In the rows, 128 means zero.
One hidden turn or mirror swaps the rows below in pairs. Which row is each named row swapped with?
The rows were stretched afterwards, more along some directions than others.
k_568: [145 118 135 120 117 117 116 154 135 137 138 115 129 136 114 129 105 116
 160 140 134 146 124 148 106]
k_142: [127 135 127 105 148 128 123 148 129 116 152 120 126 123 123  99  99  90
 156 117 172 131 105 136 107]
k_537: [176 103 127 101 153 131 122 149 133 115 160 126 122 116 128 136  70 115
 173 134 157 133  94 141 142]
k_527: [156 127 140 136 127 126 118 162 140 138 128 140 118 132 120 122 114 136
 161 156 139 148 120 119 118]
k_859: [162 134 152 111 155 123 112 171 143 113 151 145 101 139 116 107 130 109
 158 133 153 139 115 140 124]
k_29: [132 104 126 136 128 100 158 148 134 106 163 147 138 115 120 116 103 106
 167 108 135 136 103 119 148]
k_963: [136 138 139 109 157 119 127 157 121 116 149 135 121 138 112 126 133 105
 161  99 157 138 114 145 100]
k_432: [165 117 144 108 134 133 118 140 126 120 150 105 118 115 116 120  99 106
 142 137 167 144 116 158 112]
k_994: [131 141 144 107 164 118 125 156 126 115 146 146 113 142 110 119 134 103
 157 106 159 140 113 139  95]
k_91: [155 110 147 109 127 128 133 167 128 120 133 122 136 123  95 109 127 118
 151 112 155 159 107 143 144]
k_939: [160 125 137 134 139 127 119 165 143 138 132 145 120 131 121 125 116 139
 167 155 138 145 113 115 125]
k_390: [161 129 128  94 134 138 105 158 129 125 142 124 132 128 101 131 127 112
 179 123 172 152 112 143 108]
k_209: [130 110 116 122 147 131 141 147 140 105 150 125 130 112 129 115  98 100
 159  97 150 142 110 129 128]
k_412: [148 108 141 100 129 132 121 113 119 124 120 122 121 121 104 120 109 124
 161 119 156 133 125 147 112]
k_133: [126 119 133  97 170 128 137 130 133 116 139 125 120 129 110  93 110 100
 175 114 139 139  97 137 116]
k_742: [150 113 119 138 140 138 131 151 155 139 134 124 131 125 145 145 101 135
 175 138 144 126 116 113 133]
k_164: [168 127 154 108 154 125 114 173 134 110 149 143 104 139 107 108 129 108
 162 128 147 140 118 144 127]
k_207: [130 132 130 108 141 134 128 145 132 119 158 122 122 123 123 102  92  93
 149 122 174 133 104 138 102]
k_731: [130 129 130 113 140 121 122 139 116 132 125 132 106 145  99 124 122 106
 145 124 138 137 115 121 122]
k_831: [136 141 146 108 152 117 125 159 120 108 149 144 112 140 109 123 132 102
 162 102 161 141 119 145  96]
k_388: [145 109 141  96 131 134 123 114 117 123 124 122 117 126  99 118 108 116
 157 118 154 132 128 145 107]
k_86: [149 117 118 134 142 135 127 151 147 142 139 111 136 126 146 144 101 124
 169 147 134 125 113 116 140]
k_331: [143 109 140  99 134 132 123 113 119 118 128 125 116 123  99 117 110 119
 157 118 152 127 123 150 109]
k_957: [131 127 131 113 146 116 126 139 120 132 128 139 103 145 100 120 121 104
 147 120 139 137 112 123 123]
k_10: [117 118 125 137 109 130 145 157 137 122 148 150 110 150 111 103 115 107
 152 113 126 148 140 123 105]
k_147: [171 122 152 109 156 131 111 171 145 116 143 142 108 137 110 110 125 120
 161 132 150 142 119 140 129]
k_708: [154 125 138 141 128 128 125 167 145 138 130 145 116 131 120 120 120 138
 159 150 141 147 119 116 115]
k_966: [127 101 126 137 126 100 152 152 139 109 159 150 141 120 114 113 103 110
 172 111 127 142 112 113 152]
k_846: [130 122 128 112 146 120 125 135 120 131 125 136 106 145 100 123 112 104
 149 123 134 138 113 118 129]
k_398: [148 112 115 137 136 136 130 151 146 143 140 113 137 126 145 146  95 125
 172 142 138 128 114 115 136]
k_951: [163 116 143  97 141 135 115 139 126 114 151 109 120 116 108 113  95 106
 151 128 170 148 109 162 108]
k_51: [148 109 147  92 131 129 125 118 117 117 123 127 122 124  95 116 117 120
 163 117 154 134 124 148 115]
k_233: [170 104 127 106 150 126 133 138 135 116 162 128 118 117 131 135  74 109
 172 134 159 125  94 139 139]
k_505: [168 124 149 115 142 129 113 180 147 113 152 138 110 134 113 113 127 120
 165 127 154 143 121 145 117]
k_564: [146 110 138  91 136 132 127 115 115 120 131 120 120 123 100 114 114 115
 160 120 154 127 118 152 108]
k_283: [127 108 116 127 146 126 142 148 142 107 146 126 128 114 127 121 104 100
 159 101 142 143 118 126 125]
k_584: [126 113 132 101 162 135 143 129 144 123 137 125 125 129 113  92 112 108
 173 111 145 139 101 136 110]
k_749: [131 121 125 109 127 129 127 137 129 112 143 137 124 130 115 123  89 115
 154 118 129 148 121 153 107]
k_581: [173 105 128 103 150 124 127 142 138 115 160 130 121 113 131 138  73 116
 172 133 162 130  94 142 139]
k_322: [127 102 124 132 130 103 157 143 133 106 158 148 136 121 111 109  99  99
 162 111 129 138 105 114 152]
k_149: [155 112 153 109 121 133 135 155 122 121 126 118 125 127  96 109 122 117
 143 120 157 154 108 140 144]
k_281: [132 121 136  94 167 134 139 127 130 119 138 117 122 132 105  94 110 100
 172 121 140 140  94 136 116]
k_167: [123 103 122 134 124 106 159 148 135 109 163 146 141 118 117 112 104 108
 164 109 136 137 105 119 144]
k_201: [150 115 121 139 149 132 130 150 143 140 137 115 139 124 144 143 107 132
 172 143 133 121 109 114 142]
k_554: [139 123 135 117 117 113 115 151 134 128 144 119 123 139 111 129 110 111
 156 132 138 141 122 148 100]
k_54: [130  98 123 136 123 104 153 147 140 111 159 150 141 121 112 115  97 108
 167 112 130 145 107 113 153]
k_184: [157 126 139 134 132 125 119 167 137 137 128 138 119 132 115 122 123 134
 161 154 136 146 116 117 123]
k_975: [130 106 128 125 129 101 147 148 132 107 160 151 142 123 108 114 108 104
 171 110 135 140 108 118 154]
k_303: [162 130 147 106 134 149 129 138 111 135 127 100 125 125 112 115 127 102
 138 158 141 136 100 145 128]
k_291: [163 113 142 102 145 133 126 141 128 111 146 115 116 112 112 107  88 100
 148 123 173 150 109 160 107]
k_920: [143 126 138 117 127 106 119 154 132 133 142 128 128 139 108 124 113 109
 155 134 131 144 120 147 111]
k_830: [129 126 134  98 131 111 115 156 126 113 148 124 121 124 102 122 119  91
 175 125 168 146  96 144 120]
k_548: [141 124 134 116 124 115 113 154 135 135 141 115 130 136 114 132 107 113
 160 140 137 144 121 147 103]
k_81: [144 112 141  98 134 131 126 107 115 119 122 121 116 121 105 116 108 118
 160 123 156 128 121 147 111]
k_905: [125 125 129 103 136 107 112 158 123 108 154 123 122 123 103 124 116  88
 173 120 165 141  97 142 122]
k_631: [132 141 140 110 150 114 126 159 127 112 151 145 117 139 114 125 130 104
 162  99 161 145 117 141  96]
k_561: [160 112 148 111 149 119 128 154 116 130 142 130 114 131 113 117 118 119
 177 123 161 137 115 141 108]
k_428: [155 113 143 104 154 123 120 153 120 128 145 125 111 131 113 121 114 113
 177 119 170 133 117 140 100]
k_573: [132 113 116 123 148 135 147 136 140 106 148 127 120 114 131 112  90  95
 157 104 151 144 110 130 127]
k_606: [130 127 132 109 138 119 123 139 121 128 126 139 103 145  99 121 116 105
 143 118 140 140 116 127 119]
k_290: [152 114 121 134 146 141 128 153 153 144 130 122 136 127 142 143 103 138
 172 146 134 129 116 115 132]
k_848: [125 130 127 113 141 124 132 149 140 122 163 128 132 123 127 101  99  96
 159 116 175 134 102 136 104]
k_381: [128 119 121 116 134 126 137 134 136 115 140 143 130 127 118 121  91 117
 152 119 123 142 120 145 115]
k_263: [155 128 141 106 140 145 135 134 110 137 132  98 128 127 111 113 124  95
 140 156 137 135  94 138 132]
k_845: [162 129 149 110 156 126 109 173 145 113 152 144 107 137 115 109 126 115
 165 128 152 139 121 138 118]
k_135: [123 125 129 108 130 113 113 155 127 112 146 118 122 119 108 120 117  96
 170 123 168 140 103 142 115]
k_540: [153 133 127  95 146 125 102 155 123 122 138 131 133 133  98 127 130 106
 186 127 156 148 110 134 116]
k_936: [157 132 144 103 138 146 128 142 113 139 127 106 130 127 110 114 126  99
 142 159 144 137  97 141 133]
k_371: [128 138 143 107 159 117 128 156 126 112 151 144 114 142 110 118 131 103
 157  99 154 141 118 140  96]
k_562: [143 128 134 113 124 107 114 155 134 130 149 124 125 139 114 132 107 107
 158 134 140 142 117 148 111]
k_668: [117 123 131 141 114 127 145 160 138 124 148 146 116 147 115  99 122 109
 150 119 119 148 139 125 108]
k_194: [121 119 125 121 129 121 140 135 133 113 140 142 128 126 120 116  95 116
 155 116 125 139 123 147 108]

k_957 pairs with k_708
k_830 pairs with k_936
k_846 pairs with k_527

